Each named turn below is shown by a few rows before and after it. Which turns, in which order, take the first row of each later pair to the second? The first pair is answered.
Z273 (before |-> after):
[-1  1 -6  6  1 -2  1  0  1  1 -8  4  4 -6 -2 -6 -1  1  0 -5  6  3  4  0
  0  5 -5] |-> [  0   6   0  -4  -2   1   2  -1 -11   0   0  -4   6   3  -2  -6   0  -4
   4   4  -2   5   1   1   3   4  -7]
[  6   2 -13   0  -7  -3   7  -3   5  -5   5  -1   2  -4   0 -18  16 -12
  -1   8 -10   7  14  -6   0   9  -3] |-> [ -5   3  -3  -1  -8   2   5   3   1 -10   1  -3 -10 -14  -3 -10  19 -13
  -1   6  -7   8  12 -12   1   9   4]
[-11   5   8  -7  -1  12  -9  -6  -7   5  -1  -5  -6   2  -1   2  -1  -4
  -6   0   0  -1  -9   6   8  -3   7] |-> [ -3   2  -1   3   3   7  -7 -11   8   8  -5   4   0   1  -1  -6  -6   3
 -12  -8   7  -5  -1   7   3  -3   7]
Z706 (before |-> after):
[-15  12  16  -1  10  10   5   8  -9  -2   7 -10   3   5  -3 -11   5   2
 -10   6   4  -3   0  13  12  -3   3] |-> [-12  17  18   8   1   7   8   6  -5  -1   6 -11  -4  -4 -10  -5  14   3
  -6   2  -5  -2   7   9  -3 -15  -2]
[  0   7   0 -12   6  -4   4  11  -6 -14   1  -7  -5  -7   5  -6   8  13
  -8 -10   3  -5  -9  -7  18   4   9] |-> [  4  11   4  -2  -4  -7   7   8  -5 -10   2  -3  -9 -15   2   3  14  10
  -5 -16  -5  -6  -5 -17   3  -5   6]
[-4  2  1 -5  3  4 11  0 -2  0  0 -3  7  9 -4 -9 -2 -3 -6  4  4  2 -3 12
  7 16 -1] |-> [ 1  8  5  7 -6  1 19  0  2  1  1 -4  1 -2 -9 -3 10 -3 -5 -1 -3  1  5  4
 -6  4 -3]
Z184 (before |-> after):
[  8   9   4  15 -17  -4  22   3  13   2 -10   3  -8 -19 -14   7  16  -2
   1  -5  -1   2  14 -10 -18 -13  -5] |-> [ 24  11  -9   6 -14  -7  22  -7   4   4   9   1   9   8 -12 -13   5  -5
   6   9 -11  -2   9   8  -9 -13 -22]
[  9  -1  -9   6   3  -2  30  15   8   2 -11  13   0  -6  -4  -5   7  -1
   0  -2 -13 -13  10   3 -10  -3  -6] |-> [ 15  -6 -16  -1   9  -5  21   9   4  -1  -2  15  11   7  -2 -14  -4  -3
   3   2 -14 -15   3  12  -4   0 -11]
[  9  10  13   9  12  -7  18   0   5  -3 -19  11 -16 -26  -4  -8  11   5
 -21 -20  22  -3  16 -13  12  12  17] |-> [ 24  19   5   6   6 -11  35  -7  -1   2  -4   5  -1 -11 -11 -27  15   3
 -18 -12   8  -7  22  -5  13  10   3]
[  2   5   6 -15 -12   1   4   2 -18  -2   8 -11  -3   8   1  10   3  -3
   6  10 -10  -1  -4  -6  -3  -1 -10] |-> [ -1   2   5 -18  -6   3  -4   0 -18  -4   9  -9  -2  13   4   9  -6  -4
   7  11  -6   1 -12  -3  -2   3  -7]
Z426 (before |-> after):
[ -4   1   7  -4  -6   2 -10   1 -11  -9  13 -13  -8   3  -6  10   0  -3
   0   7  -3   3 -16  -7   6  -5   9] |-> [ -7  -3   8   0  -5   1 -13   0 -10  -7  11 -11  -7   2  -4  12   1  -4
  -1   4   0   2 -15  -6   1  -5  10]
[-14 -15  -4  -4  20  -1 -26   5   3  -5  -7   5   3   4  10  -4 -19   3
  -7  -4  22   3 -16  11  16  17  12] |-> [ -9  -4  -2 -18  14   1  -8   5 -13  -3   7  -7   9  15   7 -15 -11   0
  -4   8  11   0 -14  18  29  18   6]
[  0   9  -3  12  -9  -1  14   4  11   1 -11   6  -4 -11   3  -3   9   5
 -12  -9   3   3   8   3   3  -1   3] |-> [  3  11  -3   7  -8  -1  18   5   7   1 -11   2  -3  -7   1  -8   9   3
 -12  -8   5   0  11   4   7  -1   1]
Pairs:
Between the rows of a pair lie 2 to 3 turns.
[  9   1 -15  -5   6   0   2  -8   2   5   6   1  11   8  -3 -15  -2   0
   0   5   0  -1  -1  14   7  -2  -9] |-> [ -3   6   0 -18  -2   7   3   0 -13   2  10 -12   2   7  -2  -5   4  -7
   2  11  -3   1  -8   9  16  -2  -5]
Z273, Z273, Z273
[  6  -3  10   3 -23  -7   0  10 -18   3  12 -13   0   0  -3  16   7   5
  10   0 -12  23   1 -10   3 -10  -5] |-> [ 10 -12  -6   4 -10 -13 -19  -3  -8   4  19  -1  17  12   4   9 -11   9
  12   5  -7  19  -9   0   2  -6  -9]
Z273, Z273, Z184
[ 16   4 -17   7   3  -6  -4 -14  11   8   6  11  14  11   3 -14  -9   3
   4  10  -7   5  -3   7 -11  -1  -5] |-> [ -6  -2  -5   6   8   2 -19  -3  13  -2 -12  15  -6  -8   9   9 -12   6
   3   0   7   8  -8  -4 -13   6  18]
Z184, Z273, Z273
[ -3   4   6 -18 -10   7  -1   0 -22  -2  15 -10  -1  14  -2   3   2 -10
   7  14  -9   2  -5   3  10   0  -5] |-> [-12   4  15 -10 -14  11   5   9 -16  -5   1 -10 -15  -6  -6  16  14  -8
   5  -1  -2   6   0 -10   3  -2   3]
Z184, Z184, Z184
[  5 -13 -13  12  10  -8  -3  -8  15  10   9  24   5  11   8  -6 -15   1
  -3  -7  -8   7   5   5  -8 -12  -8] |-> [ -1  -4   6  -3  -9   0   5  -3 -13   9  24   3  -3  15   7   5  -2  -7
  10   8 -25  10   2  -3  -1 -20 -14]
Z184, Z184, Z273
[  7   3 -10  -5   6  -8  19  -2   4  -2  -3   3  11  14  -8 -20  -6   5
   0  -2   4  -6   4   9  12  14  -2] |-> [-12   0   1 -19   6   3   3   3 -13  -7   0  -4   3  14  -2  -3 -10  -2
   5   6   7  -4  -9   7  16  17   4]
Z184, Z273
[ 12   5   0  10 -11   5   6  -4  -2   3   9 -10   5   8 -10   7  13  -6
   3   2 -21  12  16  -3  -4 -12   0] |-> [ 17   3  -8  16  -8   1   6  -9   5   3   6  -3  10   5 -11   3   7  -3
   0  -2 -18  13  18  -2  -7 -14   1]
Z273, Z273
[ 10   6   4  -4 -16  -2  25  -4 -21  -5  13 -11   1   6  -8  -5  -2  -1
   7   3  -5  -2  -5 -12  10   5   5] |-> [  0   2  10   0 -11   0  25   3 -14  -9   1 -11 -10  -8 -10   7   5   0
   0  -6   6   0  -4 -22   9   6  17]
Z273, Z273, Z273
[ -5   6   4   1 -20   2  22   1  -1   6   6  -7   9  -2  -9   0   5   1
   1  10   0  -5   9   1   5   5 -20] |-> [-10   7   9   1 -21   6  21   5   0   4   1  -8   3  -8  -6   7   9  -1
   1   6   3  -4  10  -7   5   6 -14]
Z273, Z273, Z273
[ 17  15  -1 -11 -22  -7   7   2 -24  12   6 -13 -10  19   2   2  11  -5
  14  12 -19  -6   9   2 -17  -4 -26] |-> [ 28  10 -18   5 -12 -17   7  -6  -1  19  -2   5   0  16   3  -9   3   6
   7   3 -14 -10  13   9 -24  -4 -29]
Z273, Z273
[ 10   4 -13   0  -2  -9  -1 -16  -1   5  10  10  17  11  -3  -5  -2   2
   1   5  -8  -1  -4   6   0  -8 -17] |-> [  2  -3  -8   6   3  -9 -19 -13   8   2   1  18  13   1   3  10 -10   6
   0  -2   2   1  -8  -1  -7  -8  -9]
Z426, Z184
[ -1 -15  -6 -14  12   9  -8 -13   5   4  -1  22   1  -1  -1 -16 -11   2
  -8  -2  15  16 -11  13   2  19  14] |-> [-13 -15  12 -20   4  19 -10  -6  -7   2  -4   9 -11 -10   1   3  -2  -4
  -3  -3  13  22 -14   0   2  18  22]
Z273, Z184
[-15  -4   2  11   7  22 -15  10  -3  -9  -3 -17  21 -11  10  22   5   0
  12   2   1   6 -10  -9   3  11   1] |-> [ -7  -8 -10  21  13  18 -17   7   8  -6 -11  -7  23 -15   9  15  -1   8
   7  -5   7   5  -6  -5   0  11   3]
Z273, Z273, Z273
[-10   2  14  -6 -13  -5  23  22 -17  -6 -10   2   0  -7  -8   1  12   5
   0  -4  -5  -3   7 -20  -2 -20  -5] |-> [ 10  -3  -7  -3  -6 -17  23   9  -7  -2  -3  13  21   9  -8 -22  -3  11
  -3   0  -5  -7   8  -5  -2 -19 -17]
Z184, Z273, Z273
[  3   0 -19 -16   3  -7  17  -1  -3   0  12 -13  -9 -13   4 -19   3 -18
   3   8   8   1  -1   5   9 -12 -16] |-> [  6  -1 -22  -8   8 -10  18   0   6   0   6  -7  -6 -16   5 -22   0 -16
   0   0  11   2   5   8   4 -12 -14]
Z273, Z273
[  6 -19  -3   2  12   9  -7  -2   7   7 -10   6   9  -4  14   2  -7   1
   7  -2   2  -7   0   2 -14  -5 -11] |-> [  6 -15   3   0   6   8  -7  -2   1   6  -6   3   8  -2  12   9  -5  -3
  11   2  -5  -4  -1  -3 -18 -10 -15]
Z184, Z273, Z426
[ 10  -3 -17 -10  20   0  -3  -4 -11   0  16  -9  18  22   8 -20 -12   0
  -5  25  -7 -12 -15  20  10  13 -10] |-> [ -7  -8  -8 -17  21   9 -13   5 -15  -7   6  -8   5  12  12  -6 -14  -1
  -8  22   5 -10 -23  14  18  21   5]
Z184, Z426
[ 9 12 -3  7 -4  3  8  0  6  8  0 -2 -4  1  1 -6  3  5  6 -4  4  1 18  7
 -5 -3 -6] |-> [ 5  5 -9  7  5  2 -1 -2 12  6 -3  6 -4 -2  5 -4 -2  6  5 -5 13  0 14  8
 -3  0  1]
Z184, Z273, Z273
[  5   7   2 -14  -8 -15  -7  14 -12  -4  11 -16  -4   2  16  12   3  -1
   4  -9  -7  11   2  -6  -8   0   1] |-> [ 12   5  -7  -3  -3 -20 -15   8  -3  -2  10  -7   1   4  18   8  -5   1
   1 -13  -5   9   0  -4 -15  -5  -4]
Z273, Z273, Z426
[ -8   2 -39  -6  18  -4  -2   1  17 -14 -37  17   1  -9   1  -4 -28  12
  11 -12  32 -13  11 -10  13  12  14] |-> [  9   7 -48 -14  13  -9   0 -11   4  -9  -9  13  22  18   1 -18 -34   6
  19   7  12 -18  10   3  19   6  -6]
Z273, Z273, Z273
[  3  14  13 -19   6  17  19  36 -22  -3  18 -25  14  11  -1 -13  28 -20
  15  11  -1  -6   4  10  24  16   0] |-> [ 17  11  -8   8  22   2  31  34  16   2  -6  -2  17 -10  -7 -30  30  -6
  -3 -14  16  -8  25  11  13  17   7]
Z273, Z184
[ 17   7   0 -17   9  -9 -29 -17  -9 -13   8  10  16  17  14 -25 -12  -3
   3  31  -9   7 -19  15  15   2 -14] |-> [ -8  12  27   5   0  -1 -23   5  11 -18 -31  13 -24 -35   9  15  15   2
  -8   1   3  14  -2 -19  -4  -1  13]
Z184, Z184
